(in the rows, 128 means zero)
These are runs of 7 systems, one row a step. Runs of the same system follow the same rule from any start.
trace 1, Pelip (9 x 18):
[[100 124 111 124 117 135  32 138 134 125 146 144 163 168 150 159 140 127]
 [ 98 101 150 144 130 146  47 125 125  85 137 120 146 149 168 138 127  89]
 [ 62 114 129 156 114 163  61 132 142 119 121 130 142 141 108 132 109  78]
 [112  94 136 146 138 177  71  86 153 115 128 116 107 123 107 168 111  76]
 [ 99  78 122 169 142 169 108  98 150 119  98 134 102  97 110 102 117  67]
 [106  78 110 137 147 177 118 101 142 164 112 107  77 101  76 123  95 110]
 [140  63 144 163 135 149 150  92 133 130 121 108  75  65  95 120 102 124]
 [138  88 101 153 123 126 153 113 150 150 114 128  90  79  63  78 117 152]
 [181  99 125 121 145 119 155 104 136 134 136  87  71 105  83  91 114 176]]
trace 2, Pelip:
[[143 145 110  68 125  96 116 161 141  98 159 140 185 166 103 105 130 168]
 [153 177 147 120 114  95 115 157 130  83 136  65 126 163 167 138 153 110]
 [102 196 173 111 131 144 130 169 124 104 115 175 175 163 111 125 126  98]
 [124 156 100  88 127 131 142 109 146 116 141 107 156 154 153 197 136  70]
 [123 151 148 149 147 161 128 153 115 143  81 166 120 124 186 151 159  70]
 [ 82  89  99  85 152 167 135 142 110 165 127 164 167 123 142 167 108 111]
 [130  77 118 161 110 133 104 144 116 149 126 105 113  81 186 193 147 117]
 [118  72 130 141 130 147  77 172 127 142 114 192 153  93 113 110 135 155]
 [134  56  90 103 121 118  75 140 149 108 157  68 129 117 123 130 120 147]]
trace 3, Fegi (9 x 18):
[[114 122 121 178 109 124  66 173 123 168 105 139  98 120 125  87 147 169]
 [111  52 133 131 114 115  99 103 119 104 176 117 148 107 110 127  92 177]
 [114 152 143 189  65  91 105 137 150  90 130  83 123 110 105 130 137 111]
 [124 142 173 128 140 152  84 109 141 100 140 157 132 163  56  93 103 148]
 [110 123 141 134 129 121 175  68 135  80 142  71 114 130 120 112  93  77]
 [102 196 166 156 127 161 154 132 122 166  94 147  97 138  81 135 115 104]
 [146 108 114 107 159 149 176  44 137 142 138 173 127 118 110 146 113 126]
 [141 152  87 166 116 103 179 113 132 166  91 121  84 109 162 104 161 109]
 [128 114 123 123 145 138 132 131  95 195 129 183 116 127 122 110 121 207]]
trace 4, Tolo, 9 rows:
[[103 129 142 126 143 166 104 194 140 106  85 148 148 125 122 102 135  63]
 [119  94 101  73 145 170 112 122 146 146 146 101 132 128  84 183  97 114]
 [156  90 165 159 136 159 121 145 141 102  97 114 100  68 139 157 142  72]
 [131  92  88 100 144 152 117 175 157 161 105 163 136 100  67 107 129 139]
 [178  68 136 118 141 133 128 118 135 114 145  57  79  88 118 151 115 142]
 [131 115 152 154 110 122 139 205 131 116  97 143 132  75  89  84 134 136]
 [166 120 108  85 115 107 136 125 154 122 165  98 134 123  57 140 112 179]
 [176 141 183 143 126 107 158 150 133  65 118  88 108 106 124  97 137 110]
 [115 170 123  80 127 124 176 176 136 134 124 141 161 142  61  98 108 141]]
trace 5, Dip, 9 rows:
[[166 112 121 140 150 174  82  90 163 144 111 160  96 113 118 181 152  99]
 [123  66  85 133 165 156 114 127 144 143  89 142 101 103 136  64 135  99]
 [105  81 108 138 119 147 125 164 118 186 120  88  87  84  97 139 105 155]
 [156  74 142 162  98 116 125 136 143 113 138 157 141  57  91 147 132 162]
 [164 128  76 123 110  88 125 136 180 113 128 124 131 119  67  73 148 153]
 [157 131 170 119 143 122 137 136 121 106 140  69  81 138  87  76 102 171]
 [ 94 136 176 130 106 116 193 138 113  81 141 117 160 108  83 113  86 117]
 [153 202 141 113 112 123 177 103 153 123 133 132 135 140  73 176 126 113]
 [175 159 156 114 178 142 176  86 127 107 106 157 106 144 148  98 140 101]]
trace 6, gamog, 9 rows:
[[127 123 113 133 137 142 149  61 175 103 119 157 129 118  63 103 116  85]
 [134 138  89 143 139 143 163  90 149 172  98  84  54 116 104 114 126 101]
 [134 126 161 149 151 162 175 111 113 169 102 177  92  94  82 113 109 147]
 [135  94  75 136 109 105 184  99 132 174 132 149 127  77 123 145 133 159]
 [174 139 125 164 114  97 125 135 121 166 121 141  88 113 134 112 160 202]
 [125 104 132 122 124  83 156 118 102 115 160 152 158 127 132  67 112 202]
 [117 164 125 136  77  67 146 133 107 129 168  73 136 145 139 146 122 173]
 [141 194 175 134 110  98 120 113 125  86 152 161 162 170 115 121 134 155]
 [109 164  94 100 126  91 156  81 137  96 150 109 157 182 155 106 127  98]]
trace 7, bab, 9 rows:
[[108 113  94 101 129 127 169 131 154 103 120 183 192 109 100 106 124  88]
 [176 144  98 108 146 138 127 143 150 150 106  60  66 133 143 153 153 103]
 [124 108 188 122 165 160 166 161  85 120 107 183 142 104 143  98 113 132]
 [114 101  57 100  97 106 150 157 148 152 139  99 157  95 120 172 130 120]
 [205 140 174 147 142 135  98 162 133 115 104 141  92 110 144 135 172 145]
 [109  85  97  80 146 108 155 148 123  99 140 152 185 130 135  62 111 139]
 [146 144 133 114 109 115 117 175 126 133 141  34  96 129 134 179 130 136]
 [141 144 199 133 133 136 138 156 124  78 119 196 174 116 110 119 131 123]
 [128 130  51  79 124 105 143 130 170 114 136  87 152 144 123 127 138  89]]
trace 8, Tolo (9 x 18):
[[ 70 128 108 123 119 123 130 106 107 143 150  43 102 159 144 123  89 120]
 [ 85 155 195 191  97 147 114 121 107 130 121 170 139 116 112 168 114 115]
 [134 124  67 128 123 114 118  62 177 125 132 181 155 135 107 128 146 110]
 [142 131 122 143 168 150 109  96 126 142 101  88  51 155 161  85 137 104]
 [ 54  97 143 142 132 154 154 136  82 168 124 155 136 111 119 103  80 144]
 [130 121  99 173  75 103 128  81 146 155 147 122 122  91 116 196 139 143]
 [175 134 140 168 143 120  88 110 143 115 104 181 102 133 134  69 168 146]
 [ 89  96  79 101 141 107 144 112 114 139 147  96 124 153 128  49  96 158]
 [ 93 157 178 183  84 115 134 123  95 138 142  78  98 122 126 161 104 142]]
trace 9, natud (9 x 18):
[[144 164 137 121 135 130 202  97 115 149 122 190 148 118 146 175 140 115]
 [138 149  69 107 138 106 168 123 119 172 113 166 140 140 191 128 165 131]
 [137 124 133 112 145 115 137 148  71 161 138 142 130 141 214 140 141 176]
 [ 95 105 121 132  93  90 121 159  90 130 158 147 189 118 181 154 130 167]
 [129 133 113 142  93  91  49 140 133 112 155 137 165 154 168 151 161 160]
 [117 107 152 135 135 114  62 118 122  65 148 135 161 162 170  89 133 123]
 [ 57 136 139 129 115 132  81 129 122  96 148  85 147 175 130 112  94  96]
 [ 92 146 169 154 122 169  82  89 136 109 135 121 122 150 108 178 104  82]
 [ 96 110 106 154 141 164 116  67 157 126 107 150 120 124 119 127 124  53]]
trace 10, bab:
[[180 120 127  88 163 158 107 199 146 138  96 104  99 118 136 149 157 109]
 [142  69 154  90 163 147 156 178 111  92 118 146 160  89 154 114 122 109]
 [135 100  95 101 110 121 124 214 148 129 115  83 140  90 118 147 141 111]
 [196 110 176  99 156 147 115 184 141  87 117 140 131 102 115 139 146 128]
 [133  93 104  84 134 110 162 177 146  78 124 102 164 106 126  85 128  97]
 [162 144 155  88 141 144 134 208 135 121 114  70 104 119 102 149 129 120]
 [154 117 168  97 145 138 182 166 132  74 118 155 171  94 115 134 125  93]
 [152 139  81  89 130 120 162 187 163 126 100  91 129 110 119 128 153  83]
 [185 132 173  82 179 160 161 183 113 121 102 135 113 117 140 135 137 122]]
trace 11, natud, 9 rows:
[[152  94 138 179 124 114 159  86 119 113 119  98  88  82 185 133 142 100]
 [ 79 119 102 134 126 143 105 183 117 188 103 172 134 124 101  83 122 158]
 [168  82 126 115 124 113 119  80 128 119 176  80 104 115 125 173 114 175]
 [113 134 143 199  90  99 127 162 136 103  98 154 136  91 122  72 151 117]
 [137 128 105  74 148 135  90 120 144 137 155 123 129 175  72 103 107 178]
 [146 137 182 165 111 103 170  95 121  70 138  77 106 108 138 126 118 104]
 [ 85 177 119 128 119 145 131 159 141 156 102 185 154 147  65  97 122 121]
 [181 133 122  93 154 129 156  50 138 120 155  98 100 148 133 168 123 130]
 [100 155 144 172 120 121 184 153 106 136  84 160 124 103 157  87 141  94]]
trace 12, Dip, 9 rows:
[[132 132 126 136 105 112 193 147 149 120 119  78 106  86  62 107 109 116]
 [175 156 178 115 136 135 183 139 133 124 125 151 120 103  57 134 115 157]
 [166 138 121 101 143 103 224  99 141  97 127 124 131 110 112  95 126 116]
 [152 194 150 113 139 119 205 160 108 151 105 114 100 135 124 117 134 135]
 [147 140 162  91 150 120 212 125  87 124 142 158 155 122 159 146 118 151]
 [147 176 102 118 110  83 191 139 121 137 123 130 150 132 180 151 164 114]
 [160 171 146  93 155 119 134 159  91 146 128 157 139 169 191 134 155 163]
 [112 117 113  97 131  94 146 140  90 111 151 114 172 150 221 135 134 126]
 [112 174 132 127 101 111  89 182 109 139 133 122 156 161 184 180 155 131]]
trace 13, gamog (9 x 18):
[[174  77  93 146 100  92 128 117 152 126 141 155 142  68 127 152 158 163]
 [168 119 110 141 117  86 101 161 135 123 127 101 100 125 125  59 154 183]
 [118 113 171 101 127 106 156 140  99  91 165  93 142 134  99  90  82 180]
 [124 173 146 133  73  86 167 136 137  96 156  89 157 122 100 179 120 121]
 [179 198 131 111 132 112 126 112 167  95 127 149 137 168  99 123 158 116]
 [136 149 113  88 172 127 185  93 124 107 118 106 114 164 159  76 122  88]
 [ 97 179 152 113 146 159 188 154  90 174 104 124 112 139 140 155 109 104]
 [144 134 130 113 143 150 151 116 121 158 123 208 161 115 154 199 146 124]
 [152 110  74 137 139 109 112 136 130 155 105 156 123 123 210 115 184 128]]
trace 14, Fegi, 9 rows:
[[141  84 143 117 131 122 123 135 133  96 144 203 186 104  99 105 124 166]
 [139 141  79 120 100  80 124 124 159 105 144  38 108 146 127 114 138 120]
 [138 151 219 135 150 158 113 175  96 114 116 147 116 138 111 110 115 154]
 [ 99 115 103  84 115 111 180  96 140  91 163 121 189 129 104 146  95 103]
 [168 201 148 144 132 138 118 138 145 138  99 101  76 149 132 158 162  97]
 [122 102 142  90 181 159 158 119 109 123 118 201 157 134 131  84 110 129]
 [115 134  70 114 111 108 171 123 129 164 131  58 105 124 158 164 129 103]
 [161 141 173 147 142 155 105 171 108 160 102 196 121 111 138 154 157 159]
 [127  73  54  94 126  90 138 106 146 109 156 137 177 120 147 104 134 137]]

Which system made each of these runs?
trace 15 (2 x 18):
[[144  96 204 135 159 176 134 118 112  97 121 123 107  94 138 167 109  89]
 [107 111  73 128 108 132 137 179 164 145  95 154 158  84 100 132 147  84]]
 -> gamog
trace 16, 2 rows:
[[123 142 118 113 116 108 141 100 118 116 153 170 191 142 185 190 145 114]
 [145 171  97 129 138 116  86 128 133 143 112 136 119 177 198 131 180 110]]
 -> Dip
trace 17, 2 rows:
[[141 103 118  64 174 156 112 180 115 150 122 182 158 140 134 113 130 159]
 [146  81  94 115 114 102 138 137 130 114 145  46 115 101 176 161 135 117]]
 -> Dip
trace 18:
[[140 167  81  83 140 118 174 176 118 184 107 152 138 140 149 125 154 143]
 [185 108 118  81 153 117 143 146 104 150 142 134 131 122 188 167 151 173]]
 -> Fegi
trace 19, 2 rows:
[[153  59 111 171 135 132  89  72 139 138 132 142  87  95 130 109 135 159]
 [105  74 112 161 114 110 101 112 123 138 141 108 100 112 104  62 106 183]]
 -> bab
trace 20:
[[150 165 174 108 126 127 140 119 144  60 145 115 160 144 121 178 129  81]
 [130 169 119  85 157 156 150 158 152 113  93 150 149 151 121 122 142  58]]
 -> Tolo
trace 21:
[[158 166 114 104 142 126 110 207 124 167 100 143 114 149 133 100 164 164]
 [136 113 162  62 144 119 153 162  97  85 166 102 175 140 152 147 104 148]]
 -> Pelip
trace 22 (2 x 18):
[[116 139 148 139 124 104 177 144 114 100 119  57  96 124 137  67 112 107]
 [103 168 172 107 123 155 154 153 103 159 138 149 142 137  64 164  91 160]]
 -> Fegi
trace 23 (2 x 18):
[[173  99  80 105 135 128 148 166 175 120  99 104 122  82 117 139 160  85]
 [163 111 147  92 169 164 144 208 125 139  90 117 101 100 119 112 132 121]]
 -> Pelip
trace 24 (2 x 18):
[[133 124 127 128 107  90  76 149 143  71 147 165 192 146 140  92 152 142]
 [117 160 112 103 126 121  58 153 146 108 139  80 131 194 136 118 136 116]]
 -> Pelip
trace 25 (2 x 18):
[[106  94 117 163  88  75 182 132 122  95 134 107 149  78 142  94 124 119]
 [159 170 113 127 117 129  97 153 148 179 120 141  99 141  69 138 147 183]]
 -> Pelip
trace 26:
[[ 81 138 163 180 130 139 109 110 110 110 106 104  97 145 153  76 115  85]
 [ 53 128 118 117 123 165 119 110 128 161 137 148 150 145  72 149  81 115]]
 -> gamog
trace 27:
[[109 115  95  56 150 134 150 186 132 111 122 132 182 139 136 107 122 100]
 [163 133 153 101 139 146 126 183 124 116 118  74 111 115 160 194 143  93]]
 -> bab
trace 28 (2 x 18):
[[ 97 117  40 143 106 104 125 145 141 185 105 153 137 118 136  96 153 135]
 [151 108 158 142 141 134  77  90 103 147 157 104  77 146 144 152 118 190]]
 -> Tolo
trace 29, 2 rows:
[[144 194 139 156 110 131 110 150 141 169 106 103  72 143  78 130 139 152]
 [145 100 151 112 155 131 172  60 128  94 147 177 150 117 103 100 101 141]]
 -> gamog
trace 30:
[[121 150 149 158 119  86 190 111  84 119 129 129 127 126 197 103 136 135]
 [ 99 182  98 111 102 110 133 162 113 187 136 160 159 160 114 150 133 172]]
 -> bab
trace 31, 2 rows:
[[120 148 137  83 103 108 128 167 136 100 165  74 159 148  72 147 101 150]
 [179 178 167 145 108 106 131 142 157  68 119 117 132 124 122 148 163  93]]
 -> Pelip
trace 32:
[[185 151 131 114 113  80 153 112 144  69 153  91 145 134 162 158 157 114]
 [121 199 132 124 135 127 133 183 128 135  88 170 144 164 136  81 158 111]]
 -> Pelip
trace 33, 2 rows:
[[109 124 125  86 137 142 139 157  93 170 147  54 105 142 146 175  99 150]
 [150 129 176 142 112 132 138 163 122 108 123 183 172  85 150 195 152 116]]
 -> Fegi
trace 34, 2 rows:
[[144 124 157  96 175 164 149 100  87 171 139 164 111 145 140 151 109 174]
 [120 123  91 149  99  83 191 111 120 130 129 138 159  96 186 149 152 105]]
 -> Fegi
trace 35, 2 rows:
[[105 168 190 160 116 153 174 102 106 131 123 139 120 113 119 191 105  94]
 [121 138  65 124 131 138 147  94 156 170 106 198 149 120 119 144 149  99]]
 -> natud
trace 36 (2 x 18):
[[180 144 114 111 146 153 171  93 163 145 109 160 112 103  84 171 143 101]
 [183 108 117 108 183 150 179 128 128 148  90 138  80 100 148  98 145 114]]
 -> Tolo
trace 37 (2 x 18):
[[179 133  89 102 142 116  94 143 137 174 133 112  90 150 122 118 151 196]
 [127  81 177 134 134 104 140 141  83  82 151 107 137 112 171  88 109 160]]
 -> Tolo
trace 38, 2 rows:
[[123 201 120 104 124 135 104 120 144 156 137 137 128 191  73 136 122 150]
 [131 115 170 129 156 136 167  63 112  72 141 123 131 135 168 126 109  85]]
 -> Tolo
